(in the rows, 128 means zero)
Named turns come first, each shown by rows before and after it. Which turns, in which order, take the first row of each pair that follows to the second? Write the first one first, as in the answered first pair.
D:
[142  96 113 101 145 123 163 112 164 174 113 126 136  91 136 119 151 166
 177 129 141 109 128 116] |-> [132  81 117 111 155 103 145 113 146 166 126 107 107  96 135 111 149 149
 160 152 158 101 141 120]
[179 131 146 112 135 172 138 112 100 146  93  98 127 139 138 144 153 138
 128 117 166 112  91 108] |-> [185 132 143 112 141 163 133 115 103 154 103  95 114 150 130 136 151 132
 127 126 167 105  89 102]
[116 150 112 155 117 114 124 146  64 120 140 170  85 120 153  85 138 123
  87 166 112 104 135 111] |-> [119 165 110 150 107 138 132 148  61 107 127 166 111 109 167  91 141 140
  93 140  91 126 121 120]
L:
[102 132 132 129 139 147 136 131 108 116 124 128 138 124 150 131 115 128
 119 139 103 147 154 134] |-> [108 140 130 124 133 147 136 134 119 124 118 127 145 132 146 139 117 133
 130 135 104 142 146 121]
[135 126 143 123 138 123 129 120 106 117 155 103 110 132 114  70 139 101
  61 159 152 111 108 107] |-> [ 94 130 141 130 127 114 108 154 106 125 133 120  89 146 138  77 137 120
  76 161 145 117 142  95]
[ 80 148 144  99 109 125 148 177 134 119 165 139 124 141 142  94 156 146
 117 121 149 123 128 123] |-> [ 99 154 143  83 104 139 155 171 138 120 160 142 138 143 134 100 161 152
 121 106 140 121 114 127]
J:
[149 111 104 173 172 127 111 120 123  70 206 140 128 110 105 136  94  72
  91 169 134 105 136 167] |-> [143  92 129 164 162 158  94 110 128  72 140  75 156 112 130 186  67 101
 117 142 140 118 165 174]
[183  96 116 144 169 110 158 105 121  83 187 128 132 109 100  86 129  79
  85 164 118 131 104 157] |-> [178  69 150 133 154 143 132  95 116  90  94  60 157 112 134 141  78 125
 116 130 119 154 128 168]
[165 102 126 133 137  89 119  91 156 136 132  95 131 134  85 168  75 104
 135 162 148 125 147 164] |-> [166 101 124 134 144  81 129 100 152 124 161 114 112 128  75 148  94  92
 130 176 152 116 139 158]
[132 134 131 110 107 124 134 127 144 132  80 107 134 121 101 133 126 111
 128 124 146 136 119 126] |-> [132 138 125 119 114 112 149 130 146 132 100 128 129 120  87 102 149  91
 125 135 140 131 105 117]
S:
[123 132 216  77  81 171 140 126  87 151 138 122 122  84 128 111 178 131
 103 112 136 127  82  95] |-> [110 156 169  76  78 144 137 146 180 200 143 185 123 107 108 145 174 148
 147 121 121 145 109 106]
[174 153 116 143 171 150 146  98 133 107 160 133 166 127 123 115 129 120
  99  72 102 183  86 126] |-> [149 151 136 137 153 137 136 127 112 127 174 138 127 144 114  68 161 118
  78 105 118 159  81  87]
[134  72 152 137 142 144  99  96 116 128  85  42 136 133 120 178  77 132
 134 114 150 140 167 135] |-> [ 95  78 169 125 128 135  94 127  98 151 109  61  82 155 110 124 116 120
 114 149 180 102 163  84]

Each pair is 2 to 3 turns apart.
[151 155 128 150 118 146 134 105 148 126 127 161 160 121 106 130 160 127
 128 120  98 143 106 129] |-> [171 121 127 169 149 119 127  80 132 116 137 123 147 117  88 137 130 101
 119 156 120 128 124 140] -> D S D
[143 122 161  78 129 161 108 121 156 179  87 110 142 129 103 157 105 141
 167 106 151 120 121  90] |-> [126 108 169  97 130 176 105 125 117 123  70  76 154 122 150 161  88 151
 158  83 132 143 132 114] -> D D D
[139 158 108 120 125 142 156 109 147 122 131 159 166 107 119 128 130 136
 141 113  92 150 103 146] |-> [ 93 117 106 146 135 102 121 130 138 127 143 141  97 139 124 114 107 125
 125 167 134 125 167 136] -> D D L
[104 130 138 149 140 101 105 138  99 103 137 101  66 177 184 126 156 117
 109 134 177  99 184  97] |-> [163 172 150 116 122 179 142 106 101  81 116 111 162 125 193 144 183 148
 123  51 126 142 113 124] -> D L L
[138 157  77 155 133 131 145 119 175  60 126 174 199 108 175 170  92 154
 159  59  74 202 150 205] |-> [192  86 110 170 183  99 138  55 121  61 149  84 141 103 116 155  50  82
 100 155 151 151 166 199] -> D D S
